In the data rows, the value 128 means zero.
Here are some numbered points:
  148  146  100   41   22   51  103  129  119  108  121  153 0
  131  129  143  163  169  165  157  140  134  131  132  133 1
  122  106  123  165  184  176  159  128  123  135  146  143 2
  167  170  143  104   81   87  111  122  117  111  112  120 3
  112  123  148  182  211  225  232  192  128   74   70   90 4
  164  181  139   89   76  101  110  115  124  126  114  104 5
  132   97  109  161  202  192  155  100  109  134  150  142 6
  169  170  163  147  125  113  117  118  114  108  102  100 7
  115  117  128  135  127  115  116  126  139  149  151  147 8
  115  117  127  133  123  111  113  125  140  149  151  147 9
  112  104  114  139  158  170  177  165  149  136  136  141 10
  142  103  126  177  195  113   52   61  121  159  149  105 11
  173  145  139  159  181  169  128  123  101   82   86  115 12
  159  150  146  149  148  147  148  134  117  109  115  126 13
   78   94   88    8  104  105  103  174  145  134  157  155 14
  163  162  156  138  107   85   93  114  129  132  120  103 15
  115  117  127  132  122  110  112  125  140  149  151  147 16
  150  176  196  189  160  135  130  125  124  113   82   50 17
   53   57   81  106  113  109  114  124  142  157  165  163 18
  167  165  163  154  134  115  108  108  112  113  110  105 19
  166  168  165  155  138  129  131  127  118  109  100   96 20
  162  160  157  145  119   96   96  111  125  130  122  109 21
  153  175  193  186  158  131  125  123  123  114   86   55 22
   93   91  132  171  153  102   81  110  157  176  154  110 23
  136  134  132  127  109   93   94  109  128  141  146  145 24
  169  174  164  144  122  116  125  124  115  104   98   97 25
  141  146  116   75   57   71  105  127  129  130  136  148 26
  151  175  158  116  110  106  107  126  154  152  106   67 27
  114  117  129  137  129  118  119  127  139  148  150  146 28
  143  139  122   97   72   66   85  107  119  130  142  152 29
  141  177  201  195  173  150  141  129  124  110   74   43 30
  142  138  129  115  100   96  108  120  124  130  140  148 31
  128  139  156  160  144  126  123  131  140  141  134  129 32
   52   28   30   63  105  135  133  113  102  107  148  193 33
  110  109  120  137  142  143  151  151  148  145  145  144 34
  164  127  137  160  167  132  100   89   99  111  130  139 35
  149  149   85   14    6   50  113  141  120   97  106  149 36
   57   33   48  104  146  151  144  124  129  147  167  171 37
  170  126  147  132  139  113   99  106  105   97  114  143 38
   86  102   41    0   39  109  116  179  130  100  126  156 39
   92   95  134  169  152  106   88  116  157  173  153  114 40
  161  159  157  147  122   99   97  110  124  129  123  110 41
  155  156  135  103   82   89  119  135  132  125  124  130 42
  121  133  161  187  193  191  190  165  132  108  106  116 43
  161  150  143  146  151  157  159  138  113   99  109  127 44
  111  112  120  124  113  101  107  124  141  152  154  149 45
   81  102   63    0   70  118  106  180  134  112  142  159 46
  149  120  125  134  129  119  118  146  142  133  132  135 47
  106   67   86  150  189  124   58   58  128  174  168  124 48
   93   95   27    0    0   52  117  155  128  100  111  163 49
  145  173  153  138  135  144  129  106  129  139  128  108 50
  164  176  171  156  143  145  152  138  116   99   90   88 51
  125  137  162  179  178  171  170  156  140  126  118  114 52
  145  121  118  141  171  186  166  122  100   96  124  157 53
   76   76   52   31  145  200  229  191  118   96  125  156 54
  104   85   83  105  131  148  144  120  107  114  147  179 55
  154  123  136  164  177  159  117  109  120  123  132  134 56
  156  157  156  143  114   93  103  124  139  140  124  102 57
  145  144   98   44   28   52   97  128  120  112  125  155 58
  140  195  196  167  150  168  166  130   98   87   88   85 59
  137  134  132  125  107   91   92  108  127  140  146  146 60
  165  165  164  157  140  124  120  117  117  114  108  101 61
  110  110  122  135  136  134  141  145  147  147  147  145 62
  151  150  153  153  140  125  119  117  123  128  129  126 63
  111  112  121  125  114  103  108  125  141  152  154  149 64
  116  100  108  142  174  196  196  172  147  128  127  138 65
  108  122  131  127  113  107  120  138  150  154  149  140 66
  143  148  119   99  112  156  170  146  109   92  113  148 67
  113  103  112  140  163  178  184  168  148  133  134  140 68
  100   89   91  107  120  128  131  120  115  127  153  174 69
  110  111  122  134  131  126  133  140  146  149  149  145 70
  149  118  122  150  179  183  144  112  103   99  122  156 71
  124  136  162  182  182  177  176  159  139  122  114  114 72
  122  135  162  184  188  184  183  162  136  116  110  115 73
  114  117  130  140  135  125  125  129  139  147  149  146 74
  149  151   76    2    1   51  119  148  120   91   97  144 75
  143  139  123  121  143  186  171  135  100   91  117  150 76
   41   21   42   92  116  104   92   92  121  154  174  174 77
  111  113  121  125  115  104  109  125  142  152  153  149 78
  109   80   81  110  146  161  135  114  109  111  141  181 79
  139  151  115   72   58   79  110  130  129  128  134  145 80
  157  151  149  150  145  139  138  129  120  116  120  125 81
  110  108  119  137  145  149  157  155  148  143  143  143 82
   93  101  137  163  149  114  101  123  156  168  153  121 83
  113  114  129  147  148  142  140  134  136  142  147  147 84
  114  110  126  150  159  156  152  137  133  137  146  149 85
   96   83  121  174  158   97   65   93  153  180  155  105 86
  148  156   63    0    0   63  132  161  119   78   80  130 87
  143  140  127  110   96   99  117  126  124  125  136  150 88
  160  180  153  120  102  127  131  127  116  109  109  111 89
  165  166  155  127   89   75   93  117  133  134  117   95 90
   69   18   49  104  168  178  145  115  134  151  168  168 91
  126  101  114  164  194  186  162  120  115  133  147  143 92
  113  113  128  148  151  146  144  135  135  141  147  148 93
  161  178  174  157  146  152  158  140  114   96   87   86 94
  115  117  128  134  125  113  115  126  139  149  151  147 95
   33   57   76   90   99  104   99   97  149  178  169  143 96
  142  139  128  113   98   97  112  122  124  128  138  149 97
  121  102  120  160  184  181  160  131  124  131  144  148 98
  144  144  121   97   95  119  145  142  120  107  122  150 99
  152  150  153  153  141  125  120  118  122  127  128  125 100
  156  123  146  164  167  138  103  113  126  128  131  128 101
  138  136  133  126  110   97  100  113  127  138  144  145 102
   93  116  142  150  136  122  110  132  156  163  151  127 103
  144  152   88   26   21   57  103  140  125  112  121  146 104
  154  161  134   95   79   96  131  144  133  121  118  128 105
  115  117  126  131  121  108  111  124  140  149  152  147 106
  156  166  159  127   92   86  106  131  150  147  115   76 107
  157  156  157  154  135  114  106  109  121  127  126  118 108
  150  127  141  117  104  109  123  153  151  143  129  115 109
  118  104  119  155  176  177  163  135  126  131  144  150 110
  131  133  145  153  146  135  132  132  136  139  139  134 111
  167  125  141  152  154  122   97   95  101  105  124  142 112
   41   93   85   73   82   80  113  155  182  183  145  103 113
  159  157  157  152  131  109  102  109  122  128  125  115 114
  110  112  123  130  123  114  119  131  143  151  152  147 115
  165  173  151  102   73   76   97  119  137  138  112   87 116
  110  111  122  134  133  130  137  142  146  148  148  145 117
  160  196  177  140  111  128  137  135  120  102   84   68 118
  174  149  151  165  166  142  120  128  105   88   87  107 119
  114  117  129  138  131  120  121  128  139  148  150  146 120
  114  117  129  136  128  116  118  126  139  148  150  146 121
Which point above is nearest to each new point? Its number follows each.
  110  126  142  175  220  240  244  187  103   56   61   89 4
  135  173  126   95  104  118  136  153  165  155  108   81 27
   33   70   87   85   94  107   94  110  165  188  160  124 96
  172  151  127  111  105   92  101  130  111   88   91  135 3
   52   49   73  109  123  122  123  124  138  154  166  166 18
  129  172  202  203  198  176  157  134  121  104   68   43 30
  148  171  140   99   89  119  153  155  132  114  110  122 105
  122  134  167  211  236  234  209  133   93   83   64   63 4
   74   77   86   86   80   92  125  154  172  173  155  131 113
   56   94   84   62   66   90  131  166  184  179  142  108 113
  140   92  121  167  206  169   77   64  116  147  153  124 11
  104  124  136  131  117  111  121  139  152  156  149  136 66
  147  158   67    5    2   76  138  166  116   73   76  123 87
  113   64   94  132  189  108   38   55  115  176  170  124 48
  144  179  154  126  130  141  115  109  140  149  119   90 50
  131  133  145  154  148  137  135  133  136  139  138  134 111
  124  165  198  207  213  195  167  137  116   99   66   47 30
  156  151  150  151  144  136  134  126  120  118  122  125 81
  144  146  120   95   98  129  154  145  117  102  118  150 99
  109  125  132  122  106  101  118  137  152  158  148  135 66
   51   31   33   63   99  127  130  113  103  110  152  191 33
   45   16   35   85  118  107   96   93  112  145  174  180 77
   68   89   83   63   67   92  135  166  180  175  147  118 113
  116   64  104  127  175  121   54   75  115  168  168  136 48
  149  178  156  116  118  117  106  121  152  153  107   71 27
  168  166  163  153  132  114  109  109  112  112  109  104 19
  134   95  109  160  205  192  143   85  109  136  151  140 6
   53   59   82  105  110  106  112  125  142  157  164  163 18
  151  124  132  162  180  170  132  109  115  121  132  138 56
   76   71   60   82  145  184  211  188  139  112  132  157 54
   49   94   84   67   71   85  125  162  184  181  142  105 113
   74   79   86   80   75   93  128  158  174  173  153  128 113
   70   87   83   67   68   92  134  165  178  174  149  122 113
  151  167  136   94   83  109  145  152  133  116  112  124 105
   99   80  111  172  163  100   59   81  148  182  157  106 86
   72   86   84   70   69   91  132  163  176  173  151  125 113
  166  170  166  155  139  131  135  130  119  107   98   94 20
  132  127  141  164  174  172  157  141  134  128  131  134 1
  163  149  141  144  153  164  164  139  110   94  106  127 44
  158  115  140  193  224  123   39   41  102  144  126   70 11
  171  145  132  145  176  193  162  122   95   76   87  124 12
  142  138  126  107   83   72   85  105  121  134  144  150 29
  145  173  147  110   98  132  159  157  131  113  110  119 89
  114  125  153  184  203  213  220  191  142   94   78   89 4
  118   98  109  149  189  211  200  172  146  124  120  132 65
  129  138  153  159  145  126  122  129  139  141  136  130 32
  144  140  120   91   66   63   86  108  119  128  141  152 29
   94  135  109   79  104  130  119  133  176  180  135  100 66
   56   20   37   82  127  144  120  114  113  115  145  193 33
  111   78   85  117  150  156  123  114  114  115  142  180 79
  109   67   87  142  190  115   47   51  123  175  169  123 48
   52   54   79  107  116  113  117  124  141  156  165  164 18
   52   52   76  108  120  117  120  124  139  155  165  165 18
   38   27   52   95  111  100   92   98  129  158  173  170 77
  117  151  169  160  136  127  134  126  150  146  115  118 32
  122  108  130  190  228  237  223  145   90   53   61  122 4
  172  145  134  150  182  187  145  120   98   78   85  121 12
  131  174  129  105  109  122  135  148  163  157  111   81 27
   74   77   86   90   84   91  122  151  170  172  156  133 113
  131  131  144  161  164  159  154  140  134  133  134  132 1
   53   25   29   66  112  142  132  113  104  106  145  194 33
   72   11   64  113  170  177  129  120  142  157  166  161 91
  156  162  157  133   98   85  105  130  146  145  119   86 107
  127  172  136  118  114  125  132  141  157  157  120   83 27
   65   90   83   61   66   93  135  167  182  176  145  114 113
  146  103  132  172  187  102   49   64  119  159  149  107 11
  165  195  168  124  100  116  136  136  119  101   84   73 118
  125  159  146  135  127  135  136  118  150  155  136  110 50
  126  141  159  161  143  125  124  132  142  141  131  127 32
  106  134  142  148  230  255  255  162   73   46   50   84 4
  166  148  136  142  159  178  173  137  101   83   98  128 44
  106  123  133  128  115  109  121  139  151  155  149  138 66
  135  176  202  199  184  161  148  132  123  108   71   42 30
  123  144  163  162  141  125  127  131  145  143  126  124 32
  130  172  204  210  197  166  143  113  108  109   80   44 30
  153  164  134   93   80  102  138  148  133  118  115  126 105
  165  176  149   94   75   80   98  118  137  138  110   86 116
   54   39   59  108  136  139  135  125  133  150  167  169 37
  149  104  141  164  171  100   55   74  120  156  147  113 11
  130  133  146  157  153  144  142  136  136  137  137  133 111
  146  180  155  119  125  130  108  115  148  152  111   79 27
  165  117  158  183  202  110   46   61  103  140  123   79 11
  131  131  150  170  175  166  152  145  138  130  128  126 1
  156  164  158  130   95   85  106  131  148  146  117   81 107
  119  159  190  217  232  202  159  102   86  108   87   45 30
   56   36   54  106  141  145  139  125  131  149  167  170 37
  166  175  142   98   81   96  121  128  117  108  108  117 3
  144  147  119   96  104  141  163  147  113   97  115  149 67
   49   33   36   64   95  119  125  113  104  115  155  190 33
  124  166  200  214  213  181  150  109  100  109   82   44 30
  120   98  114  156  196  215  197  173  148  123  115  126 65
  126  163  142  133  123  123  129  132  147  153  135   94 50
   61   92   83   60   66   92  134  167  183  178  143  111 113
  130  132  145  160  160  153  150  139  135  134  135  132 1
  154  153  137  112   89   87  110  128  130  129  128  131 42
  162  180  147  107   92  114  130  129  116  107  107  113 89
  117   99  108  144  181  204  199  172  146  126  124  135 65
  161  128  136  164  174  142  105   87   98  115  133  137 35
  144  143  122  100   94  111  136  138  121  112  126  151 99
  162  116  147  189  217  110   37   47  101  143  125   71 11
  120  137  153  208  250  248  199  100   92   86   52   53 4
  115  109  124  152  163  162  155  137  131  135  145  149 85
  166  172  142  100   80   91  116  125  117  110  110  119 3
  128  190  205  187  163  181  162  123   92   90   92   83 59
  120  109  102  106  115  128  142  136  121  118  141  167 69
  171  151  127  115  117  110  101  122  108   88   96  138 38
  137   93  113  162  207  186  120   70  111  140  152  135 6
  164  149  138  143  156  170  170  139  106   88  102  128 44
  154  155  136  107   85   88  114  131  131  127  126  131 42
  119  110  104  108  113  123  135  132  122  123  144  166 69
   92   96   21    0    0   63  120  162  129   96  107  157 49
  153  143  145  162  166  161  128   98  103  118  132  133 56
  131  133  145  156  151  141  139  134  136  138  137  133 111
  145  160   79   23   10   95  144  171  113   69   79  120 87
   43   18   37   89  118  105   93   91  116  151  175  177 77
   47   14   37   79  116  109  101   97  108  138  172  184 77
  155  168  159  123   93   89  107  131  152  149  112   71 107
  111  126  131  120  102   97  116  136  153  159  148  133 66
   55   23   31   72  120  146  128  113  107  108  144  194 33
  163  183  140   81   79  100  105  114  130  133  111   95 5
  173  154  129  101   79   76  108  138  115   89   88  129 3
  131  133  144  152  144  132  130  130  136  140  140  134 111
  156  158  156  141  110   91  103  125  140  141  123   99 57
   39   24   47   94  114  102   92   95  125  156  174  172 77
  148  119  116  132  146  137  119  140  136  126  131  146 47
  165  171  153  109   75   74   96  119  137  137  113   88 116
  132  128  145  167  176  172  154  142  136  128  129  131 1
   99   90   93  108  117  123  126  119  118  131  155  172 69
  143  138  124  102   78   69   85  106  120  132  143  151 29
  131  133  144  151  142  130  128  129  136  141  140  135 111
